In the data rows, the value 128 means zero.
Here are some points, each followed by its number:
[115 163 066 046 087 126 135 116 120 194 152 064] 0
[122 094 192 188 111 140 117 174 127 066 152 181] 1
[089 147 087 106 101 127 159 163 132 111 118 093] 2
[130 115 193 145 111 128 114 172 151 103 047 132] 3
[086 165 102 098 129 085 172 164 085 119 128 134] 4
[166 120 107 116 115 146 138 084 145 122 102 132] 5
[150 105 177 160 159 125 091 149 170 140 079 145] 6
[174 127 198 134 111 155 166 118 168 094 087 125] 7
[094 098 094 125 113 103 115 124 125 185 212 087] 8
[084 199 111 050 157 080 179 153 107 209 135 059] 9
[150 146 178 151 122 132 145 122 127 153 188 134] 10
[109 104 123 124 080 149 147 111 155 118 106 130] 11
[156 124 130 122 107 153 147 102 146 126 150 162] 12
[122 164 104 129 155 078 143 117 097 133 138 153] 13
[153 104 168 138 132 158 150 120 152 101 107 139] 14
[095 117 138 130 092 152 106 127 177 134 061 115] 15
[141 113 147 137 103 143 132 118 148 095 109 159] 16
[083 109 143 147 163 174 150 164 113 070 088 134] 17
[071 132 092 127 154 153 145 149 089 107 135 131] 18
[069 156 098 099 113 089 135 123 083 156 129 108] 19
[092 143 162 157 094 147 121 206 151 080 048 112] 20
[189 114 158 136 099 132 123 062 178 149 135 154] 21
[148 113 150 146 132 126 084 104 166 129 101 148] 22
[152 104 142 124 098 119 088 085 195 160 112 127] 23
[155 098 125 142 124 143 139 102 148 088 150 167] 24
[146 178 206 110 189 098 175 158 106 141 094 096] 25
[166 115 039 080 115 118 132 073 105 151 182 113] 26
Which point above is nearest to each new point? Its number follows each.
[159 146 133 126 171 090 137 105 122 116 123 142] 13
[145 150 141 134 115 119 131 114 121 151 204 134] 10
[086 096 173 182 115 158 128 145 131 070 137 153] 1
[085 104 175 193 147 107 147 119 127 045 085 163] 17
[128 072 191 180 138 138 119 172 172 068 043 153] 3
[144 160 126 136 152 082 153 108 100 126 121 151] 13
[147 165 211 120 158 148 179 167 114 165 178 098] 10
[151 134 145 148 087 132 128 110 110 146 205 149] 10
[058 120 097 156 086 134 112 155 100 147 172 107] 8
[115 102 098 158 082 124 107 139 104 125 152 137] 11
[111 106 095 168 106 146 091 121 099 118 188 123] 8
[129 128 133 133 096 110 110 083 119 147 200 121] 10
[168 126 137 172 152 137 098 121 119 149 201 167] 10
[111 101 032 085 094 098 060 136 107 146 111 113] 19
[159 158 134 127 127 101 112 155 142 132 082 140] 22
